0: Array([-0.5,  0.2,  1.3,  0.7, -1.0, -0.5,  0.6,  0.3, -0.5, -0.3,  0.0,  0.1,  0.4, -0.3,  0.2,
        0.0, -2.3, -0.8,  1.1,  1.3, -1.0,  2.0,  0.4,  1.4,  0.7])
1: Array([-1.2, -0.4, -0.4, -0.3,  2.2,  0.6,  1.0, -0.7,  0.0,  0.2,  1.5,  1.2,  0.6,  0.2, -0.2,
        2.3, -1.6, -1.1, -0.4,  1.1,  0.4, -0.7,  1.2,  1.1,  0.1])
2: Array([-1.3, -0.1, -1.4,  1.0, -0.5,  0.7, -0.2,  0.2,  0.4,  1.7, -1.9,  0.5,  0.3, -0.5, -0.1,
        2.1, -0.2, -0.8,  0.5, -0.2, -1.8, -0.5,  0.2,  0.6,  0.0])
3: Array([ 0.1, -0.5, -0.8, -0.8,  2.3,  1.6,  1.5, -0.1, -0.1,  1.9,  1.3, -0.1,  0.8,  0.5, -0.9,
       -0.3, -1.2,  1.9, -1.2,  0.8, -1.8, -0.4,  2.1, -0.3, -0.1])
4: Array([ 0.1,  0.0, -0.1, -0.8,  0.9,  0.2,  0.5, -1.0,  0.3,  0.6,  0.5,  0.8, -1.4,  0.6, -0.4,
        0.0,  0.7, -1.6,  0.3,  1.1,  2.7,  0.0, -0.1,  0.8, -1.3])
5: Array([ 0.7,  0.6,  1.0, -0.8,  1.3,  1.8, -0.6,  0.6, -1.4,  1.3,  1.2, -0.5,  1.1, -1.8,  0.3,
       -1.3, -1.8,  0.6, -0.4,  2.2, -2.7,  0.2,  1.7,  0.0, -0.5])
6: Array([-0.3, -0.3, -0.9, -0.7,  0.7, -0.7,  0.0,  1.4,  0.7, -0.4, -0.3,  0.7, -1.4,  0.9, -0.7,
        1.0,  1.8, -1.6,  1.2, -0.4,  1.8, -0.3, -0.8,  0.9, -1.3])
7: Array([ 0.1,  0.0, -0.4, -0.3,  2.5, -0.2, -1.5,  0.9, -0.1,  2.2,  0.0, -0.9,  2.5,  0.7,  1.1,
        0.5, -0.6,  0.4, -1.4,  2.4,  0.6, -1.4,  1.3,  0.9, -1.4])
8: Array([ 0.5, -0.8, -0.2,  0.6, -2.0, -0.1,  0.1,  0.7, -0.5,  0.0,  0.8, -0.9, -0.3,  0.7,  0.2,
       -1.2,  1.4,  0.7,  0.3, -1.5, -1.1,  0.2,  0.2, -2.0,  1.0])

Array([ 1.0,  0.4,  0.9, -1.5,  0.8,  0.8,  1.4,  1.6,  0.7, -2.8,  0.1,  1.1, -0.7,  0.5, -0.4,
       -0.9,  0.2, -0.3,  1.3, -1.4,  1.0,  0.1, -0.8, -0.6, -0.6]) 6 4 8
Array([-0.7,  0.4,  0.2,  0.4, -1.4, -1.1, -1.1,  0.3,  0.1, -0.2, -1.5, -1.5, -0.8,  0.7, -0.4,
        0.6, -0.8,  1.9,  0.6, -1.0,  0.7, -0.6,  1.7, -1.7,  0.0]) 8 2 0
Array([ 0.0, -0.2,  0.4,  0.1, -0.6, -1.1,  0.7, -1.1,  1.0, -2.0, -0.7,  1.8, -1.4,  1.2, -1.6,
       -0.1, -0.6,  0.9, -1.2, -0.1,  2.3,  0.2,  2.1, -0.3,  0.1]) 4 6 1
Array([-0.9, -1.2, -2.2,  1.1, -2.6,  0.9, -0.1,  0.4,  0.4, -0.1, -0.2,  2.9,  0.8, -0.1,  1.2,
        0.7, -0.9, -1.0, -0.8,  0.4, -2.6,  0.6,  1.5,  0.8,  0.9]) 2 0 1
Array([ 0.0,  0.8,  1.1,  0.6, -1.2, -0.8,  0.7, -0.1,  0.5, -1.3,  0.1, -1.5,  0.0,  0.1,  0.1,
        0.2,  0.8, -0.1,  1.0, -2.1,  0.9, -0.1, -2.7, -0.5,  1.2]) 8 6 0
Array([ 0.2,  0.4,  0.7,  0.4, -1.9,  0.6, -0.5,  0.4,  0.6, -0.9, -0.7,  1.7,  0.4, -2.0, -0.2,
       -0.9,  1.3, -1.2, -0.3,  0.4, -1.9,  1.9,  0.4,  1.3, -0.1]) 0 2 8
Array([ 0.3,  0.2,  1.4,  0.8, -1.0, -0.7,  1.1,  0.1,  0.5, -1.2, -0.1, -1.0,  0.3, -0.5,  0.0,
       -0.4,  0.6, -0.3,  1.3, -1.7,  0.2,  0.3, -2.6, -0.3,  1.1]) 8 0 6
Array([ 0.2,  0.1,  0.6,  0.7, -1.1, -0.7,  1.4,  0.1, -0.1, -1.4, -0.3, -1.7,  0.9, -0.8,  0.0,
       -0.1,  0.3, -0.2,  1.2, -1.9, -0.3,  0.4, -3.0,  0.1,  1.0]) 8 0 6
Array([ 0.2,  0.1,  0.5, -0.8,  0.7, -0.6,  0.7, -0.9, -0.8, -0.9,  0.6, -1.5, -1.1,  1.5, -0.6,
       -0.6, -0.5,  1.7,  1.0, -1.6,  0.7, -0.9,  1.6, -3.2,  0.2]) 8 3 4
Array([ 0.6,  0.1,  0.7, -1.0,  0.4,  0.3, -1.1, -1.3, -0.7, -0.1,  0.0, -0.5, -1.0, -0.3, -0.1,
       -1.3,  0.7,  1.1, -1.5, -0.2, -0.2, -0.5,  0.7, -1.3, -1.1]) 8 4 3
Array([ 1.1,  0.7, -1.3,  0.4, -2.6, -0.6, -2.4,  1.0,  0.7, -1.9, -0.6,  2.5,  0.4, -0.5, -0.8,
        0.1,  0.7, -1.2, -0.3,  0.8, -0.6,  0.3, -1.5,  1.4, -0.7]) 6 2 0
Array([-0.3,  0.9,  0.2,  0.2, -1.2, -0.2, -0.3, -1.0, -0.5,  0.7,  0.5, -0.6, -0.9, -0.3,  0.4,
       -0.7,  0.0,  0.0,  0.6, -0.6, -0.4,  0.2, -1.6, -0.4,  0.8]) 8 0 2
Array([-0.1, -0.4,  1.8,  0.3,  0.7,  0.5,  0.9, -0.7, -0.8, -0.9,  1.0, -0.1,  0.7, -0.1,  0.9,
       -0.3, -2.3,  1.3, -1.0,  0.4, -0.3, -0.3,  0.6, -0.5,  1.7]) 0 1 3
Array([ 0.4,  0.3,  0.2,  0.0,  0.1, -0.6,  0.6,  0.9, -0.1,  0.6, -0.2, -2.2,  0.1, -0.7, -0.3,
       -0.2, -2.0,  0.1,  1.3, -0.1,  1.2, -0.9, -1.5, -0.8,  0.8]) 0 8 4
Array([-0.2,  0.3,  0.5, -0.3, -1.8,  1.0, -0.4,  0.7,  0.7, -0.9, -0.8,  1.5,  0.4, -2.6, -0.8,
       -1.0,  0.8, -0.7, -0.9,  1.0, -2.0,  1.4,  0.2,  1.4, -0.5]) 0 2 5
Array([ 0.9, -0.4,  2.4, -0.6,  2.4,  0.1,  2.2,  0.3, -0.2, -2.7,  1.8, -0.3,  1.2, -0.2, -0.4,
       -0.1, -0.4, -1.1,  2.2, -0.9, -0.2,  0.5, -1.2,  0.3,  0.9]) 0 1 6
